In the rows, zero is written as 128.
One turn moves every row onto another: examples first, then more rows asked:
bada: [105 105 125 108 122 124 146 101 131  84  90 155 150 140 116 109  86 133
 122  96 138  85 118 161 134 168 114 127 153 106 125 147 110 112 129]
nemu: [105 104 133 121 132 113 155 117 120  95  93 135 137 145 119 118 106 144
 118  90 136  88 108 158 123 153 101 133 162  93 112 143 101 102 137]
kapig: [128  86  95 141 119 151  92  78  90 130 135 148 131 143 129  98  63 138
 148 120 148 110 120 135 109 155 120 161 126 118 113 111  83 120 154]
neso: [ 89 120 107 156 122 158 117  72  98 143 147 134 152 128 125 128 103 137
 139 131 136  97 134 146 120 149 130 141  90 103 129 154 119 109 158]
Mas: [133 132 124 114 134 127 156  82 121 128 140 125 149 146  88 142  85 157
 138 155 130  93 128 116 131 132  84 132 143 150 138 160  98  95 126]
Dok: [157  90  97 156 122 125 142 104 118  94 116 146 122 153  87 118  77 119
 142 105 127 142 122 151 135 152 108 135 131 124  90 149  96 112 114]
Poz: [159 116  95 126 123 134 151 107 115 121 120 117 137 145 119 133  61 130
 137 175 129 116 106 112 110 148 113 161 130 113 110 132  80  94 148]
Sud: [139  88  83 142 119 153  97  84  89 127 133 150 136 150 112  95  56 143
 142 117 145 101 115 150 122 159 116 164 126 120 107 118  81 122 156]
ziko: [103 108 115 106 132 129 133  97 124 101 117 144 146 135 100 119  86 158
 122 122 135  76 125 162 137 160  99 124 166 128 137 144  89 107 105]
ligik: [126 134 113 118 127 117 128  93 117 130 130 127 149 133  88 143  94 155
 151 135 129 106 118 102 128 136  92 147 140 153 134 167 120  88 144]
farab: [111 107 116 116 125 131 150  87 136  81  87 142 141 135 105 103  90 139
 123  95 146  82 122 151 123 163  72 131 147  98 119 140 101 121 118]
ses: [110 117 117 153 125 164 112  77  87 140 144 150 158 148 126 119 102 126
 145 109 139  93 116 129 115 145 120 152  95 105 131 145 123 112 172]
nezen: [ 91 101 129 128 118 141 134  86 113 115 102 145 157 127 141 121  85 126
 132  97 135  89 120 160 111 172 128 132 135  78 128 142 109 117 164]
bet: [162 123  84 133 127 137 159 104 106 139 126 126 143 145 115 140  58 137
 149 169 130 108  99 122 113 155 116 156 123 111 103 143  77 103 145]
pup: [113 135 106 142 126 143 132  77 116 131 148 134 143 147  92 127 110 152
 142 147 129 113 123 129 134 137 113 141 106 140 131 178 145 104 143]
dip: [144  91  98 120 114 144 119 114 111 113 136 122 115 146 105 125  58 123
 123 141 141 106 121 144 116 141 113 131 106 131 101 122  66  96 109]
Bifir: [103 116 115 134 127 130 138  94 116 108  88 135 153 129 134 120  92 122
 137 102 126  82 119 145 107 179 106 142 124  57 115 152  95 109 157]
dasez: [157 107  76 148 133 154 152  70 113 116 134 144 138 153 109 106  69 136
 157 137 145 125 102 139 118 160  95 162 114 113  97 126 117 121 149]
vokod: [116 112 115 101 120 122 122  96 120 110 113 130 147 134  86 119  81 164
 129 121 153  79 127 135 131 141  78 135 159 145 135 146  89 102 117]
vulu: [128 115 124 107 128 121 149  97 124 103 117 142 143 149  91 121  84 147
 118 123 133  73 138 143 139 146  91 118 151 128 128 153  73  98 101]
mezen: [119 136 115 109 130 119 135  95 125 119 132 137 140 147  91 136  85 165
 134 151 120  95 116 129 140 149 104 139 151 151 138 175 115  98 128]
regaz: [148  90 107 143 120 124 114 115  96 107  97 137 144 152 112 121  69 115
 134 119 115 127 107 118 124 158 133 160 148 110 107 134  83  88 165]
Pego: [111 123 101 141 121 142 128  75 108 134 141 131 143 139  97 130 115 127
 155 116 141 116 120 116 120 135 104 135  87 133 121 166 141 100 151]
kek: [147  97 111 153 116 123 118 109 103 109  94 156 136 150 130 111  66 122
 144 113 119 124 117 116 118 168 136 164 153 105 108 139  86 106 154]
kure: [157  95  83 138 136 156 150  72 121 104 133 131 131 149 114 107  71 128
 149 140 144 134 106 129 107 154  96 161 119 119 107 115 122 112 149]
Soped: [152  88 104 147 126 130 136 106 122  82 119 130 114 158  97 121  82 108
 133 107 128 145 113 147 121 148 106 134 129 114  94 134 101  95 121]
loker: [ 89 115  99 143 120 149 107  86  90 141 132 125 153 132 125 130 107 122
 145 109 141  90 122 137 107 153 121 133  82  87 122 147  99 113 159]
bofo: [150  88 105 152 123 126 139  98 122  93 109 145 125 153 100 107  89 114
 138 104 133 139 116 145 134 152 117 130 138 128  97 139  92 101  99]
zizu: [148 105  88 149 130 155 142  59 114 112 141 137 128 160 119 102  83 130
 154 150 146 132 100 129 114 147  93 155 117 117 100 122 114 123 149]
vikek: [126 131 120 136 128 152 140  62 109 141 154 135 150 147 105 135  92 141
 152 138 137 105 116 116 119 133  92 141 107 141 135 159 135 105 152]
vuv: [147  97  91 133 113 142 128 111 104 131 138 128 124 139  98 127  61 132
 134 140 144 108 118 151 128 143 114 127 111 137  99 140  66 107 104]
Senuf: [140  78  91 129 121 160  94  83  94 118 131 136 135 146 119  99  61 134
 136 112 144 113 112 133 114 153 123 163 121 133 117 107  89 110 153]
mogu: [121 102 128 123 132 131 146 101 124  91 103 158 144 149 109 109  90 125
 120  83 132  85 142 162 125 167 101 127 142  79 115 146  89  97 113]
koro: [157 124  98 122 122 126 149  93 114 129 120 127 130 157 119 136  66 138
 149 178 118 113  98 113 119 152 110 153 122 114  97 139  83  98 137]
piteg: [ 97 115 113 148 121 143 135  85 107 123 104 153 157 125 142 127  89 125
 133 115 120  86 130 146 121 177 130 143 117  71 125 151 111 119 161]
pek: [117 111 126  93 128 116 150 103 129 113 117 128 119 142  99 116  99 167
 121 112 155  88 124 152 121 145  83 129 144 131 114 146 111  95 109]
zogo: [108 111 125 154 132 140 120  93  96 114 110 156 159 147 134 120  96 118
 135  83 131  92 126 149 116 166 122 145 125  68 122 144 101 101 161]
napav: [150  95 100 154 122 115 115 112  97 112 103 151 140 152 107 118  62 126
 146 112 115 119 120 132 130 164 126 162 156 111 104 147  79 101 163]
Zos: [104 103 112 133 128 137 149  89 130  87  94 157 154 137 119 112  94 129
 119 102 132  83 124 160 140 178 104 127 147  88 123 148 105 124 123]
Bef: [141  95 100 119 119 133 118 102 107 129 127 125 120 144 105 128  65 139
 135 139 140 111 114 144 127 140 117 125 120 131  98 131  59  92  91]
rom: [108 127 115 123 120 139 144  66 115 132 147 123 142 142 112 129 104 139
 145 144 139 111 128 125 121 143 119 130  95 130 131 169 141 109 168]
zogag: [103  95 115 138 129 144 136  68  99 149 132 129 138 131 131 122 109 130
 144  88 139 102 112 136 100 150 110 137 100 109 123 142 133 120 169]
Pekor: [106 115 125  92 124 119 139 102 132  99 115 139 147 142  94 116  95 156
 123 129 151  87 124 152 143 144 109 120 154 146 127 149 105  94 115]
Rumo: [ 86 107 121 140 119 156 134  67 108 134 133 128 156 132 135 119 104 122
 141 119 144  97 124 147 110 152 132 130  97 100 133 148 124 120 178]
tiv: [111 133 120  92 128 120 138  89 126 127 144 125 142 139  96 136  98 161
 141 153 137 106 129 129 131 142 112 127 128 150 129 166 118  85 141]
Tor: [120 125 121 102 113 115 148  95 113 142 134 119 130 142 103 126 102 163
 127 141 146  86 129 114 123 130  98 141 123 158 126 152 108 100 141]
beru: [115 116 113 133 129 132 160  70 104 153 140 119 139 134 119 133 118 145
 145 129 137 112 121 109 114 134 108 141 111 137 127 151 132 108 174]
Dabu: [ 95  93 126 128 117 138 131 101  97 126  95 142 142 143 143 117  96 127
 122  79 130  74  99 152 112 157 122 134 124  93 117 143 100 116 158]

Pekor moves to bada
mogu moves to zogo
pup moves to mezen
Now find these:
Soped moves to regaz
Bef moves to bofo
Pego moves to ligik
zogag moves to beru
bet moves to vuv

One turn moves every row onto another: examples first, then more rows asked:
memur: [125 110 154 153 135  82 147 115 129 122 119 139 140 108 138 151 122 111
 131 128 116 102 143 116 138 135  92 118 148 125 154  93  94 125 124]
gepe: [127 135 110 151 143  99 131 136 128 150 175 138 152  74 119 160 116 106
 146 128 105 106 143 113 154 110 121 147 117 164 140  97 125 143 106]
pesap: [104 130 151 121 152  99 156  82 144 115 143 138 127 121 111 131  97  99
 130 133 102 156 158 162 129 112 123 137 148 128 116 102 109 115 128]
Vanad: [102 139 172 147 125 113 126 124 153 106 167 144 118 106 139 141 161 135
 131 123 103 115 129 160 140 124 128 110 122 120 150 111  90 146 126]
boki: [129 138 136 125 123  92 116 125 105 117 154 143 148  92 109 148 113  91
 147 135 112 142 150 116 148 113 126 154 120 171 127  90 138 145 110]
Tilo: [ 93 132 157 144 177  86 157 103 142 128 184 153 112 106 145 158 141 110
 152 103 137 129 141 124 114 131 134 130  93 142  97  80 102 145 119]
firov: [117 124 171 136 151  85 135  87  93 121 161 138 131 101 128 157 116 129
 114 134 102  95 170 139 127 105 107 128 134 147 157  87 137 127 137]
Zal: [119 133 152 116 154  96 146 104 176 114 155 134 124 108 119 129  87 110
 106 118 104 114 138 145 125 113 141 115 149 134 119 113 114 133 119]
duse: [ 85 140 123 105 132 101 124  88 153 125 164 153 162 113 100 155 155 121
 136 105 106 142 120 112 127 120 130 170 135 146 119  99 126 136 149]
musi: [ 92 162 141  87 124 113 136 135 139 114 166 160 150  87 111 165 138 139
 140 133 112 142 141  95 122 126 102 141 124 136 104 102 120 139 131]
riso: [103 159 147 122 156 118 142  91 140 143 181 109 127  90 148 141 142 118
 128 127 121 150 112 146 123 126 130 170 113 148 123  76 137 135 123]
salav: [134 141 123 144 157  88 130 100 131 134 146 144 149  88 127 157 138  85
 161 145 127 119 144 107 142 105 146 150 125 161 110  92 136 139 136]
Tero: [102 173 129  95 119 116 131 125 138 114 173 152 154  95  97 156 141 138
 144 129 111 134 134 104 126 134 109 145 129 130 109 116 117 129 130]
leda: [102 130 134 101 111  95 129 117 150 135 169 150 175 123 120 163 141 132
 150 121  86 126 130 102 141 114 125 137 114 137 134  89 126 113 151]
gobut: [128  98 154 144 137  82 139 111 137 127 108 138 135 116 123 144 128  99
 115 132 117 123 137 118 127 145  97 137 155 136 146  93  94 135 128]
gifur: [103 134 150 112 156  84 143 105 151 122 173 144 119 110 113 131  73 123
 132 128 105 112 143 145 136 128 116 111 142 107 115 109 100 129 111]
ritog: [104 132 185 139 118 111 126 102 142  98 146 145 123 119 141 137 162 128
 129 125 112 134 140 170 137 117 135 119 127 131 139 100  96 138 141]
Paf: [120 130 119 131 144  77 116 102  95 150 164 156 156 101 117 158 110 127
 160 137 131 110 149 116 153 118 116 150 115 145 114  83 127 127 122]
Daner: [126 151 148 119 144 111 136 103 147 155 192 105 134 101 162 140 136 124
 135 130 110 113 108 137 125 127 142 142 106 139 130  81 138 120 124]
fuve: [118 155 138 100 121 114 140 135 167 122 162 151 160 100 122 166 153 130
 146 140  95 118 135  85 124 112 133 125 121 138 115 109 123 126 147]
goz: [ 87 122 125 105 131  96 125  95 165 133 164 158 162 117 111 160 151 120
 131 115 102 148 120 106 127 116 125 169 125 149 118  84 122 139 156]
nika: [106 140 166 128 147  92 161 123 120 123 178 156 122 114 134 156 120 143
 138 101 141 120 153 129 114 132 115 122  95 147  97  81 107 132 109]
nesu: [ 92 130 165 143 133 112 124 104 135 128 160 153 116 113 127 138 155 149
 134 136 120 130 136 169 131 136 110 129 123 112 127 105  74 140 134]
bem: [ 75 165 110 121 144 113 136 110 149 127 178 153 153  87 109 169 155 132
 146 115 116 131 131 107 131 121 114 156 135 132 115 105 114 133 139]
lav: [105 174 147 117 152 118 143 105 122 144 190 111 126  88 153 143 136 127
 150 144 124 136 118 144 128 134 113 154 110 133 119  78 133 124 114]
Pudom: [123 133 167 144 176  87 137 101 124 117 169 133 114  78 129 157 134 102
 117 137 104  80 149 121 122 108 126 122 136 148 149  97 136 156 135]
Gito: [127 116 158 151 149  85 149 117 143 110 110 136 126  98 134 149 132 103
 123 134 129 109 139 108 125 138 102 123 157 132 139  98  97 137 123]
Tezud: [109 144 154 114 134 111 130  94 126 147 189 110 138 107 149 135 128 127
 127 120 107 137 107 150 131 127 131 161 106 147 138  70 142 127 122]
Mar: [125 119 159 145 167 100 145  79 117 143 148 135 122 102 112 153 134 112
 100 156 106 114 167 141 110 103 111 149 136 160 141  99 127 141 145]
surit: [100 137 139 135 175  96 160  84 168 132 156 140 115 105 117 137 105  98
 147 146 106 130 147 149 127 118 123 124 148 110 109 112  92 125 130]
vez: [108 114 166 136 145  83 150 101 134 130 174 147 120 130 119 145 138  96
 152 108 109 157 141 137 111 136 135 148  88 155 113  74 109 143 120]
torek: [ 94 130 168 154 139 108 133  89 148 122 148 146 122 113 141 141 172 130
 133 135 123 126 139 169 133 120 130 126 128 120 132 104  84 134 146]
vadag: [123 160 128 105 118 113 133 122 167 122 166 144 158 106 108 159 157 119
 145 131  96 112 125  92 122 119 139 134 129 135 121 117 127 128 145]
dop: [122 123 172 122 161  81 122 105 107 124 175 140 107  89 105 143 120 108
 117 151  98 111 152 133 114 132 107 144 132 143 139  99 126 166 123]
sepem: [121 119 157 151 128 103 171 122 139 143 180 134 125 129 133 158 138 109
 152 110  92 134 155 138 120 123 128 125  84 156 130  85 105 113 114]
Pegos: [111 113 161 143 141  81 140 116 120 110 124 146 126  97 127 146 119 109
 129 127 121 120 138 116 135 146  84 135 152 127 143  89  96 143 111]
Tinep: [109 121 148 150 170  90 145  95 106 153 180 138 114  88 110 157 131 111
 130 159  85 105 163 139 122 122  97 143 128 135 151 102 113 144 132]
Sama: [ 98 135 146 139 147 100 163  98 159 115 158 130 135 109 130 138  93 108
 130 114  89 123 151 158 148  99 129 115 148 131 138 102 111 105 119]
fegom: [142 127 122 125 144  93 119 115 131 157 155 146 145  91 102 148 115 118
 119 138 135 116 143 113 128 119 125 164 128 167 105  98 123 159 123]
Fikas: [139 136 165 135 138 111 171 130 152 138 163 131 125 120 133 154 136 124
 120 110 124 120 159 130 103 124 138 126  94 168 105  94 113 124 116]
birub: [133 164 159  99 142 116 136 107 128 145 182 112 119 100 147 137 132 129
 137 148 122 129 114 137 114 140 133 146 112 135 113  86 137 132 116]
Mege: [ 96 143 124 109 112  99 123 101 148 124 179 150 169 119 108 158 144 123
 153 106  88 118 122 108 141 123 127 143 127 134 139  97 131 114 150]
bik: [ 64 147 120 119 151 103 137 112 151 132 178 161 157  84 114 172 153 131
 146 117 111 140 133 101 134 120 103 160 125 137 115  93 106 138 139]
kade: [109 107 145 162 154  79 148 111 142 129 123 138 127  95 129 150 134  96
 134 126 115 111 133 116 136 144  90 132 154 128 149  94  84 138 123]
vabek: [107 132 171 136 130 114 125 118 160 122 160 148 107 102 125 135 159 139
 118 137 120 123 128 160 127 135 123 123 129 121 126 114  80 159 129]

Tezud moves to lav
salav moves to fegom
nika moves to sepem
Now find these:
bem moves to vadag
fuve moves to goz
Zal moves to pesap
nesu moves to Vanad
Mar moves to dop
kade moves to Gito

One turn moves every row onto another: examples first, then more rows asked:
Momu: [137 114 110 115 128 145 103 136 119  84  94 116 120 175 120  88 108 114
 122 127 138 140 148 112 122 167 131 119 104 100 110 171  89 124 144 131
 127 130 122]
Lum: [132 105  85 141 123 113 112 156 150 106 108 133 136 173 101 104 104 142
 139  80 133 144 123 100 118 114  92 124 113 157  98 140 165 151 153 134
 127 131 103]
nadud: [124 103 102 137 141 141  95 141 136 142  79 136 146 192 113  88 117 130
 125 104 136 168 114  93 126 141 105 141 115 123 101 150 154 100 142 161
 124 139 114]
zomor: [150 115  86 123 134 123 137 130 137 108 125 122 101 171  85 119 116  92
 146 110 137 148 125 143 155 141 135 160  92 144  90 159 149  98 126 125
 123 143 113]
kaben: [140 129 101 152 132 155 133  87 128 109  98 148 137 156  95 131 150 115
 140  91 140 145 130 103 143 131 138 122 116 104 142 131 150 114 126 147
 112 127 115]
luv: [132 130  88 132 164 133 110 152 155  97  92 129 143 134 114 106  99 106
 127 113 127 147 131 101 110 121 107 119  86 159 124 149 149 101 154 158
 140 134 124]
Zivis: [154 117  87 124 125 139 100 160 131  99 131 144 127 170  85 101 151  90
 151  89 141 134 138 122 149 136 126 158 117 154 136 164 127  96 135 134
 123 149  94]
gab: [134 116  94 119 140 125  93 167 148  64 130 108 124 164 114 105 108 131
  99 104 142 138 158 112 143 161 122 115  94 124 125 118 126 107 159 174
 115 139 121]
maro: [169 114  98 140 153 141  99 125 132 117  81 120 135 172  94 104 115  92
 154  84 137 146 146  79 106 109 118 122 128 126 112 119 159 117 164 149
 108 142 121]
Zase: [164  97  95 117 145 135  95 173 133 111 110 125 112 137 122 124 134  96
 152 124 159 150 134 113 141 145 123 137 111 127  86 134 117 111 115 143
  91 156 103]
zum: [113 128  87 149 137 125 135 122 157 113 111 123 154 172 113 101 137 118
 104  80 134 121 147 104 166 128 144 106  95 123 118 144 151 133 128 149
 111 109 116]
dariv: [138 120  97 144 105 138 124 129 132  87 109 110 133 140 111 101  97 108
 140  89 124 144 162 100 120 138 130 118 118 119 143 162 134  87  91 145
 103 135 115]
zefe: [141 109 103 126 116 165 121 134 135 112 129 122  81 172 126 100 132 127
 149  82 115 122 113 114 145 137  88 127 100 123 116 153 107  97 130 131
 121 112 134]
savo: [130 114 114  90 161 129 115 143 133 114  98 123 112 162 110 130 117 138
 165  91 140 145 136  93 121 137  97 138 106 128 115 129 163 113 168 151
 131 123 146]
biv: [120  93  84 125 112 119 121 151 136  91 110 131  88 157  90 119 142 121
 137 101 133 148 154  90 140 113 105 131 111 101 110 153 117 134 139 143
  75 109 108]
lud: [164 100 118 151 114 136 103 103 127 113 103 145 123 162 141 103 124 138
 141  80 132 167 108 128 140 136 119 117  88 103 102 139 146 100 140 118
 117 120 103]
Fival: [137 127 120 128 127 140 128 129 132  80 122 101 126 162  73 131 143 125
 127  98 150 139 148  92 152 132 108 146 104 119 138 125 120 137 152 172
 116 117 136]
Fezo: [147  91  70 134 142 161 134 136 157  62 106 110 112 181 116 127 109 101
 136  70 135 134 156 121 127 114 131 111 107  99  95 148 133 109 137 121
 112 141 105]
bupub: [145 114 101 151 139 112 111 121 140 108 111 115 139 125 143 118 127 140
 116  83 166 137 130 114 154 142 105 118  88 118 129 145 129 120 139 109
 130 121 141]
pezer: [149 106  99 113 142 134  76 134 137  79 103 125 139 177  93  83 137 141
 136  85 140 136 149 111 135 145 123  90  92  87 133 121 144  85 144 148
 102 156 129]
tadi: [183 107  84 102 141 123 127 145 115 116 102 111 118 152 113 118 145 119
 143 109 126 132 144 122 137 134 155 123 104 151  83 153 123 114 133 129
 128 139  96]
rek: [147 104  94 137 123 126  88 142 178  91 117 114 114 171 139  97 116 133
 135  82 131 149 141 132 127 128 122  93  84 128  91 125 129 112 163 149
 103 126  72]
roro: [144 107 109 132 153 130 102 101 181 100  94 102 109 140 110 104 139 143
 154  92 153 133 144 133 121 112 107 106  80 112 115 122 119 114 149 141
  97 135 121]
Biliz: [140 123 124 139 108 132  96 140 146  92 122 105 146 198  77  84 130 105
 136  88 143 144 128  93 168 131 104 119  74  99 103 133 138 130 144 147
 106 120 128]
gizug: [152  95 123 108 134 133 107 157 130 100 121 130 124 161  98  89 125 121
 150  94 141 131 156 136 131 122 136 167 123 143 105 142 128 119 110 161
  87 154 103]

maro moves to luv
gizug moves to tadi
pezer moves to bupub
Now find these:
lud moves to Fival
dariv moves to Momu

